Families of rows that turns and mirrors carry onto each other, the same ones carrying the whole set onto itself: the rest of each named row's family, in list order
5 families of 4 rows
zez: [  8 -15   3  -2   6  -9 -22  11  -1  -7   1 -34  17   0 -16  28 -12]
nog: [  0 -12   2  -5  -3 -13 -15  11  -9  -6  -4 -34  11  -4 -22  22 -12]
ket: [ 15  -6  -3   5  24   0  -6  -2   9 -24   9   6  -5   6  20  25   5]
gup: [  7  -2   3   3 -12  -4   8 -10  35  -5   5   0  -5  -9  -7   4  -7]
kazif: [  6  10   3   1  -7  -3   1  -7  35  -9   7   7  -2 -16  -2   1  -2]
gupiz: [  6 -12   7  -8  -2  -9 -15  17  -9  -8   4 -40  12  -2 -15  22  -5]
pufog: [-12 -30 -11  -7  12 -12   9  14 -12  -6 -10 -12  16  -2 -10  -5  15]
Bep: [-15 -26  -5 -12   9  -9  10  18   8 -16   0 -20  19 -17 -10  -9  17]
gez: [ 13  -1  -7   3  15  -5  -6   2  -5 -20   5  15 -11   6  22   8  16]
pire: [  2   3  -6   1  -9 -14  18  -1  28  -4  -2  -1  -9 -15   5  -5  -7]
Sifad: [-16 -32  -5 -10  21  -8  -1   9  -7  -8   5 -15  15  -9   1 -12  15]
Puliv: [  0 -20  15  -5   7 -12 -17  16   5 -11   4 -36   7  -5 -17  18 -16]
sesur: [ 13   1  -5   6  26  -2  -2  -4  -5 -19   7  12  -1   6  19  19  12]
bis: [  8 -12   3  -7  13 -15 -23  16  -2 -22   1 -35  16  -6 -14  25  -5]
Mola: [ 25   1  -8   3  22 -11 -10  -2   2 -17  -3   5  -9   8  15  17   4]
sezud: [ 22   0  -1   2  23   2  -2   1   6 -21   8  12 -10   0  11  16  12]
Dob: [  8   3   3   2 -19 -10  -3  -2  28  -9   5   1 -15  -8  -3   1  -8]
Dinat: [ -3  -2   0   3  -6  -5   5  -9  42  -9   7   3   0 -11   6   1  -3]
tas: [-17 -29  -6  -9  10  -2  16  12   0  -4  -5 -15  17  -8  -5  -5  20]
gak: [ -8 -31  -6  -7   4  -9   5  16  -5  -6  -2 -21  20  -2  -8 -11  23]

Same family as ket: nog, pufog, Dinat
Same family as gez: Bep, bis, Dob
Same family as sesur: zez, gup, tas

Families of rows that turns and mirrors carry onto each other, the same ones carrying the whole set onto itself: the rest of each named row's family, in list order
5 families of 6 rows
Rom: [ 12  21  -6  -7   9   4  12  -5   3  29  -8 -11  -7   5  -8  -3 -17 -16
  -7 -25  11  -7  27 -14 -24  18   7 -16  -9]
savi: [ 18  10 -18 -13  -6 -11 -31   6  -8  -1   0  -7  10  30 -27  17   7 -35
 -11   8  14   4   3  -6  -3  -1  35 -20  -3]
Dusar: [ 14  17   7 -12  -8   7 -33   9 -20  -3  -6 -17  -2  11 -17  17   0 -29
  -8 -10   9  14  -8  -5  -5   6  43 -12  -8]
valig: [  6  -2   6 -17  13 -10 -14   2  20  -2 -20 -12  16   7 -31 -10 -23 -13
   2   0   4  -3 -12   5 -23  19   5  -1  -8]
fivor: [  5  11   6  -2  -9  -3 -37   4  -1  -3   3   4   6  14 -23   7  -4 -25
  -2 -13  18  11  -6   5 -17   8  36 -22  -6]
kini: [ 19  14 -16   0  -7 -13 -23  -6   1  -1   0 -13  11  18 -31  16   9 -37
  -4  -5  14   7   1   7  -5   0  46 -22  12]
lafu: [ 40  26 -30  -6  -4  -4 -10   4   8  -9   1  -8  18   4 -28  17  22 -14
 -20  13  12  -3  24  -4   1   8  32   8  -9]
Puzu: [ 36  37 -23 -25   3  10  -3   7   4   7 -15 -11   0 -15 -14  10  -2 -22
 -32   5 -11 -16   4 -20  -4  10  44   7 -18]
leb: [ 22  30  -7 -19  -4  20 -16  -4  10  -4  -4   1  11 -13 -21   1  -7 -26
 -21 -12 -15 -12  -9   2   1   8  53   3 -22]
gifef: [ 27  18 -11  -4 -20   0 -17  -2  -9  -2   1  -8   5   1 -23  13  11  -8
 -11  13  15   2  33   9   4   8  21  10 -17]
bunat: [ 22  20 -13   6  29 -23  -6   2  25  16 -10 -24 -15 -27 -14  -1  -8  -9
 -10  -2   6 -10   4 -11 -23  12  32  -8  -2]
kopi: [ 20  21 -12 -19  -6  14   4  -5  -4   4  -2 -11   1 -22  -5  15 -13 -30
 -20 -16 -17 -14  -6  -8   1  14  41  -5 -23]
kolab: [ 24   9 -11   2  -7   1 -10  -4  18 -20   3   5  27  -5 -34   9   9  -5
 -16   5  13   1  10  15  -1  16  23  10 -10]
dos: [ 41  33 -29  -2  -2   3  -5  -8  -1  -6  -5 -11  25  -2 -24   4  16 -16
 -18  10   8  -2  12  11  -4  19  29  16   2]
sodap: [ 19  15  -9   0  -8  -9   6  -4   3  19 -16 -17   7  -7  -6   5 -26 -23
  -9  -7  14 -15   0  -5 -37  32  11 -25  -2]
kez: [ 23  20 -16  -9  33 -12  -5  11  26  29 -14 -16 -20 -15 -14   0  -8 -16
 -19   2   8 -15   9 -24 -19  12  30   0 -15]
saf: [ 34  44 -16 -17  17  11  -5  -2  11  -1 -17 -12  -5 -14  -6   5  -3 -25
 -27   6 -10  -7 -19 -11  -8  11  48  -1 -10]
vilot: [ 19  -2   1 -14  14  -6  -2   3  10  -4 -22 -29  22  18 -37   5  -4  -8
   3   4   4   3  -1   5 -10  19   0   5  -5]
koz: [ 13   8 -11  -6   4 -15   9   6   5  25 -10 -10  -1   0 -11  11 -22 -19
 -17 -12  13 -13  13 -25 -34  22  10 -28  -1]
Taf: [ 10  15   0   0  -4   6   3   1   1  23  -7  -8   4   5  -9  20  -8  -9
  -7 -30  -2  -4  -1 -13 -18  14  17 -40   0]
Gelu: [ 10  -7  -9 -10  10 -11 -11  -4  15   3 -23 -15  15  19 -25   5 -12 -35
  -8  20  15  -3 -19   6 -11  18  10 -15   3]
Ref: [ 26  30  -8 -18  -2  25   5  -4  12   1 -15  -2  -5  -6 -13  19   0 -25
 -32  12  -1  -9   5  -6   9   8  36   6 -30]
soper: [ 12  -7 -15 -20   6 -17  -4   3   7   5 -17 -17  16  30 -28   6 -18 -31
  -5  13  14  -8  -1  -8 -19  17   1 -12  -6]
Tinap: [ 17  20 -10   4  32   2 -19   3  34  19  -4  -1  -4 -22 -18 -13   3  -2
 -12 -10   7  -9   5   0  -8  12  31   8 -13]
zagu: [ 15   3 -15  -1  39  -1  -6   0  28  29  -8 -18  -8  -9 -15  -7   0 -12
   2  -2   3 -11  -1   0   1  15  13   6 -19]
nila: [ 10  12  -8 -12  28  -3   0  -6  25  24 -10 -17 -21 -17 -21   0  -5 -16
 -21  -7  -4 -12  19 -14   3  -5  37   2 -12]
vekub: [  8   3  -1 -22  15   0   3  -3   4  -2 -20  -9   3  27 -16   3 -17 -17
 -14   8   5   4  -3  -9 -13  11 -12 -15  -4]
sefa: [ 12  24   4  -4   0   6   6   0  18  10  -8   4   8 -12 -12   5 -21  -4
 -15 -31  -2  -9  -1 -11 -33  22  19 -25  -4]
leko: [ 12   9   0 -18  -4 -17 -23   0   0 -12  -3 -18  -7  27 -29  17  -3 -24
   5   0   7  12  10  -2  -5 -12  26 -19 -11]
fad: [ 31   6 -11   7  13  -1  -2   1  14 -14   4 -14   8 -14 -22  16  17 -10
 -14   6  20   7  16   5   4  18  22  19 -17]

Same family as kopi: Dusar, vilot, Taf, zagu, fad
Same family as kez: savi, lafu, Puzu, koz, soper
Same family as kolab: valig, fivor, leb, Tinap, sefa
Same family as nila: Rom, gifef, Ref, vekub, leko

